Look-ups in named tables: a row name and a column name give one cell, copied from the table.

lalab =
	dur	pumup
tuk	240	83
pagob	166	3
nobefa	91	139
gazet	189	56

What is the pumup of nobefa in lalab? 139
What is the pumup of gazet in lalab? 56
What is the dur of pagob in lalab? 166
What is the pumup of pagob in lalab? 3
What is the dur of gazet in lalab? 189
What is the dur of tuk in lalab? 240
What is the pumup of tuk in lalab? 83
What is the dur of nobefa in lalab? 91

vov =
fields: lugil, fita, zem, lokedos, vil
lazofa: [2.625, 4.206, 3.317, 3.054, 8.879]
kefudiv: [4.389, 5.359, 1.713, 0.861, 1.739]
mav: [6.186, 5.707, 4.621, 1.926, 2.797]
tafilam: [5.021, 1.579, 8.161, 6.553, 3.050]

mav, vil -> 2.797
tafilam, lokedos -> 6.553
mav, lugil -> 6.186
tafilam, zem -> 8.161
mav, zem -> 4.621
tafilam, vil -> 3.050
kefudiv, zem -> 1.713
lazofa, fita -> 4.206
mav, fita -> 5.707
tafilam, lugil -> 5.021
lazofa, lokedos -> 3.054
kefudiv, lokedos -> 0.861
kefudiv, vil -> 1.739
tafilam, fita -> 1.579
lazofa, lugil -> 2.625

fuzot.csv
,puz,zorigir,sonevul,baki,rim
depak,0.48,0.37,0.44,0.63,0.94
dofuza,0.44,0.55,0.46,0.67,0.10
pup,0.29,0.35,0.51,0.61,0.73
bivezo,0.70,0.62,0.67,0.67,0.58
kefabab,0.35,0.62,0.38,0.59,0.75

zorigir of kefabab is 0.62
puz of bivezo is 0.70
rim of pup is 0.73
baki of kefabab is 0.59
puz of kefabab is 0.35
zorigir of pup is 0.35
sonevul of dofuza is 0.46
sonevul of bivezo is 0.67
zorigir of depak is 0.37
sonevul of depak is 0.44
sonevul of pup is 0.51
zorigir of dofuza is 0.55
puz of depak is 0.48
baki of depak is 0.63
baki of pup is 0.61
rim of depak is 0.94
baki of bivezo is 0.67
zorigir of bivezo is 0.62
baki of dofuza is 0.67
Which row has the largest puz? bivezo

Table duni
           nor   gema  bizog    lom  fovezo  sevip    vuv  fasodi    zaz   leku
mapu      6.60  40.73   5.02  19.08   11.50  27.47  28.68   54.15  13.92  16.44
sobe     85.06  53.93  93.73  69.73   79.14  59.22  59.43   37.83  74.90  74.59
mobuser  50.13  41.96  48.17  53.93   58.72  55.75  46.38   36.95  57.65  46.72

mobuser, fasodi: 36.95
mobuser, sevip: 55.75
mapu, nor: 6.60
mapu, zaz: 13.92
sobe, fovezo: 79.14
mobuser, fovezo: 58.72
sobe, lom: 69.73
mapu, leku: 16.44
mobuser, bizog: 48.17
mapu, lom: 19.08
sobe, sevip: 59.22
sobe, gema: 53.93
sobe, bizog: 93.73
mapu, fovezo: 11.50
mobuser, gema: 41.96
mapu, sevip: 27.47
sobe, nor: 85.06
sobe, leku: 74.59
mobuser, nor: 50.13
Which row has the largest gema? sobe

nur:
|  | roture | dib | pav | dov |
|---|---|---|---|---|
| dul | 2.6 | 4.7 | 4.2 | 3.7 |
| san | 2.9 | 5.3 | 4.3 | 3.2 |
| daba | 3.9 | 5.8 | 4.5 | 2.8 |
| gel | 7.8 | 3.2 | 4.5 | 5.6 |
| riz | 7.3 | 6.5 | 4.9 | 2.6 |
| novala | 2.5 | 4.5 | 4.1 | 3.9 |
| gog | 0.9 | 5.2 | 4.1 | 3.0 |
| razem | 0.8 | 4.0 | 3.9 | 4.1 |
| davaru | 3.2 | 5.4 | 4.3 | 3.1 |
| niz | 3.1 | 5.4 | 4.3 | 3.2 |
| zoz | 2.6 | 3.8 | 4.0 | 4.6 |
| visemas | 4.9 | 6.0 | 4.7 | 2.8 |

gog, pav -> 4.1
novala, dib -> 4.5
dul, roture -> 2.6
riz, roture -> 7.3
san, dov -> 3.2
daba, dov -> 2.8
san, roture -> 2.9
daba, roture -> 3.9
dul, dib -> 4.7
visemas, dov -> 2.8
zoz, dov -> 4.6
niz, pav -> 4.3
riz, dib -> 6.5
dul, dov -> 3.7
davaru, dib -> 5.4
razem, pav -> 3.9
zoz, dib -> 3.8

